A =
[[5 6 9 6 5 2 4 2 3 6 6]
 [2 5 3 4 5 6 5 4 6 5 3]]
Rows and columns are numbered from 0.
The entry in row 1 and column 0 -> 2
The entry in row 0 and column 1 -> 6
The entry in row 0 and column 2 -> 9
The entry just right of 9: 6
The entry at row 0, column 0 is 5

Read these off the grid that follows.
1) Give the entry just right of the smallest entry.
2) Give the 3rd largest entry.
3) Give the second entry in reading order.
4) Give the minimum.
[[-22.2   0.8 -40.3   2.3  12.7   8.1  -1.3  16.5  45.4  -7.9  -2.9  45.2
   -4.5  -9.2  -0.9   6.6]
 [-22.0 -10.5 -29.7  -8.5   9.3   6.2 -30.2 -14.6 -14.7 -18.2  -1.5   1.0
    6.0   2.9   0.5  16.6]
 [ 30.9  -1.1   6.8  12.1 -43.6  -3.9 -30.3  17.2  34.4  64.4   2.0  25.8
    3.9   6.6   6.5  -1.6]]
1) -3.9
2) 45.2
3) 0.8
4) -43.6

0.173	-0.023	0.039	-0.068	0.166	0.113	-0.059	-0.006	0.063	0.003	-0.080	0.117	0.022	-0.026	-0.056
0.138	0.069	0.027	-0.019	0.106	0.146	0.007	0.018	0.003	0.144	-0.022	0.026	0.083	-0.035	-0.018
-0.189	0.084	-0.029	0.078	-0.153	-0.030	0.071	-0.037	-0.098	0.107	0.145	-0.134	-0.027	0.167	0.084
0.196	0.017	0.009	-0.043	0.177	0.042	-0.022	0.032	0.074	0.014	-0.093	0.140	0.091	-0.082	-0.062
0.230	-0.061	0.044	-0.109	0.212	0.155	-0.087	-0.017	0.080	-0.013	-0.135	0.139	0.022	-0.111	-0.130
0.213	0.050	-0.007	0.006	0.146	0.040	0.008	0.090	0.069	0.059	-0.036	0.122	0.113	-0.040	0.015
-0.133	0.138	-0.026	0.129	-0.118	-0.148	0.156	0.070	-0.030	0.085	0.102	-0.068	0.107	0.043	0.094
-0.046	0.006	0.084	0.094	-0.033	0.045	0.007	0.017	0.058	-0.004	0.123	0.019	-0.043	0.156	0.132
0.234	-0.125	-0.017	-0.140	0.190	0.114	-0.139	-0.056	0.061	-0.070	-0.162	0.135	-0.038	-0.028	-0.142
-0.229	0.131	-0.010	0.112	-0.193	-0.052	0.130	-0.023	-0.104	0.155	0.132	-0.181	0.039	0.100	0.074
-0.176	0.110	-0.034	0.098	-0.162	-0.096	0.154	0.060	-0.087	0.084	0.139	-0.130	0.030	0.133	0.125
-0.014	0.079	0.091	0.047	0.015	-0.011	0.133	0.137	0.043	0.003	0.053	0.031	0.065	0.038	0.126
-0.021	-0.053	0.091	0.035	0.030	0.054	-0.016	-0.010	0.078	-0.088	0.067	0.062	-0.067	0.067	0.035
Indices start at 0.
Read off the top entry of the column that holds the largest entry.
Answer: 0.173
The entry just left of -0.004 is 0.058
The entry directly above -0.040: -0.111
The centre entry -> 0.070
The entry in row 2 and column 0 -> -0.189
The entry at row 1, column 0: 0.138
Read off the entry just right of 0.173.
Answer: -0.023
The entry directly below 0.045: 0.114
Read off the bottom entry of the column that holds the smallest entry.
Answer: -0.021
The entry in row 0 and column 2 is 0.039
Read off the entry directly above -0.181.
Answer: 0.135
The top-right entry is -0.056
The entry directly above -0.027: 0.083
Read off the entry just right of 0.062.
Answer: -0.067
The entry just right of 0.177 is 0.042
Read off the entry just right of -0.153.
Answer: -0.030
Read off the entry directly below the largest entry.
Answer: -0.229
The entry just right of 0.122 -> 0.113
Read off the entry directly above the smallest entry.
Answer: 0.234
The entry just right of the largest entry is -0.125
Read off the entry directly above 0.098.
Answer: 0.112
Read off the entry directly above the centre entry.
Answer: 0.090
Read off the entry just right of -0.148.
Answer: 0.156
Read off the entry just right of 0.053.
Answer: 0.031
The bottom-right entry: 0.035
The entry just left of -0.033: 0.094
The entry directly above the largest entry -> -0.046
Read off the entry at row 2, column 1.
Answer: 0.084
The entry just right of the smallest entry -> 0.131
The entry just left of 0.059 is 0.069

a = [-34.0  61.9   0.9  39.8 -20.2  17.5  -4.4]
Find the second entry from the left.
61.9
Find the first entry from the right.
-4.4
The entry just right of 0.9: 39.8
Find the third largest entry.
17.5
Find the 1st entry.
-34.0

Questions about the matrix below. Counting starts at 0.
1) Find the bottom-left entry.
2) Find the top-left entry.
3) Find the entry in the bottom-right corner.
4) Find the entry just left of the smallest entry.
5) Find the entry in row 1 and column 1.
6) Find the entry just right of 66.7.
7) Find the entry directly above the largest entry.
8) Find the entry in row 0 and column 2.
[[ 1.6  1.1  2.6  0.2  8.6 66.1 69.2 69.3 66.2 67.4]
 [ 1.6  1.1  2.6  7.1 68.1 66.1 69.2 69.3 66.2 70.0]
 [ 1.6  0.0  0.5  0.1  5.4  6.4  2.5  6.4  9.9 67.0]
 [ 0.2 62.7 66.7 66.4 68.1 66.1 69.2 70.8 66.2 70.0]
 [ 1.6  3.3  2.6 65.8 68.1 66.1 69.2 67.4 66.2 70.0]
 [ 0.0  5.5 65.7 64.8 68.1 66.1 69.3 69.3 66.8 70.0]
 [ 1.6  1.1  2.6 -0.7  6.4  4.2 29.4 69.1 66.2 67.6]
 [ 1.6  1.1  2.6 20.2 68.1 66.1 69.2 69.3 66.2 70.0]
 [ 1.6  1.1  2.6 -0.3  6.9  4.2 57.9 69.3 66.2 67.1]
 [ 1.6 -3.8  0.9 -0.1  4.3  5.2  3.4  6.9 66.2 70.0]
 [ 1.6  1.1  2.6  7.1 68.1 66.1 69.2 69.3 66.2 70.0]
 [ 1.6 -0.2  1.2 -0.5  5.3  6.1  2.5  6.6  8.5 66.9]
 [ 0.3  1.1 65.9 64.1 68.1 66.1 70.3 69.3 66.3 70.0]
 [ 0.2 62.6 67.2 66.3 68.1 66.1 69.2 71.0 66.2 70.0]]
1) 0.2
2) 1.6
3) 70.0
4) 1.6
5) 1.1
6) 66.4
7) 69.3
8) 2.6

[[  0.8 -11.8  17.6  11.1   0.9  28.2  34.8   9.9  -8.2]
 [ 50.7 -18.1 -12.9   1.5 -28.8 -12.0 -33.4  -2.6  -8.4]
 [-32.8  15.2   5.4 -20.5  10.7 -20.9 -18.2  21.3 -17.8]
 [ -8.0  10.5 -19.6  10.7  10.4 -17.6  13.6   6.0 -19.4]
 [-17.1  21.0   3.1  -8.3   2.8  -8.0   5.9  12.5  -2.4]
 [  0.9   3.5  -0.3   1.3  -1.4   6.0  11.2  -1.2   1.5]
 [ -7.8  22.4 -25.7  11.9  13.5 -24.5  23.2  14.7 -20.8]
 [-11.7  10.4  19.8  13.8 -11.2  37.4  71.6   2.8 -17.4]
 [ 15.0 -18.6 -15.6   4.7   3.5   7.8  -3.4  -7.8 -12.7]]
Report the 4th entry in reading order.
A: 11.1
Report the second largest entry.
A: 50.7
Report the entry just left of the smallest entry.
A: -12.0
Report the entry just right of the centre entry.
A: -8.0
Report the entry directly below the smallest entry.
A: -18.2
The third smallest entry is -28.8
Report the 1st entry in reading order.
A: 0.8
The third entry from the end, reading row by row is -3.4
The largest entry in the last row -> 15.0
Report the entry directly above the largest entry.
A: 23.2
The entry just left of the largest entry -> 37.4
The entry just right of 21.3 is -17.8
The entry directly above 37.4 -> -24.5
The first entry on the diagonal from the top-right corner: -8.2
Report the largest entry in the first row.
A: 34.8
Report the entry directly below -0.3.
A: -25.7
The entry directly above -1.2 -> 12.5
Report the 2nd smallest entry.
A: -32.8
The last entry, reading row by row is -12.7
Report the entry directly below -25.7.
A: 19.8
The entry just left of 19.8 is 10.4
The smallest entry is -33.4
Report the entry just left of 7.8.
A: 3.5
The centre entry -> 2.8
The entry just right of the largest entry -> 2.8
Report the entry just left of -20.9.
A: 10.7
Report the entry directly below -1.4.
A: 13.5
Report the entry directly below -8.3.
A: 1.3
Report the largest entry in the last column.
A: 1.5
Report the entry directly below -20.8.
A: -17.4

Read these off the row that follows.
1) Give the 2nd-last entry.
2) Give the first entry from the right.
3) Give the 3rd largest entry.
4) Give the 5th entry from the end.
5) Give the second entry from the left.
 421  -496   -34   550  -372   479   396  -452   116  -114  -187  -707   151   275
1) 151
2) 275
3) 421
4) -114
5) -496
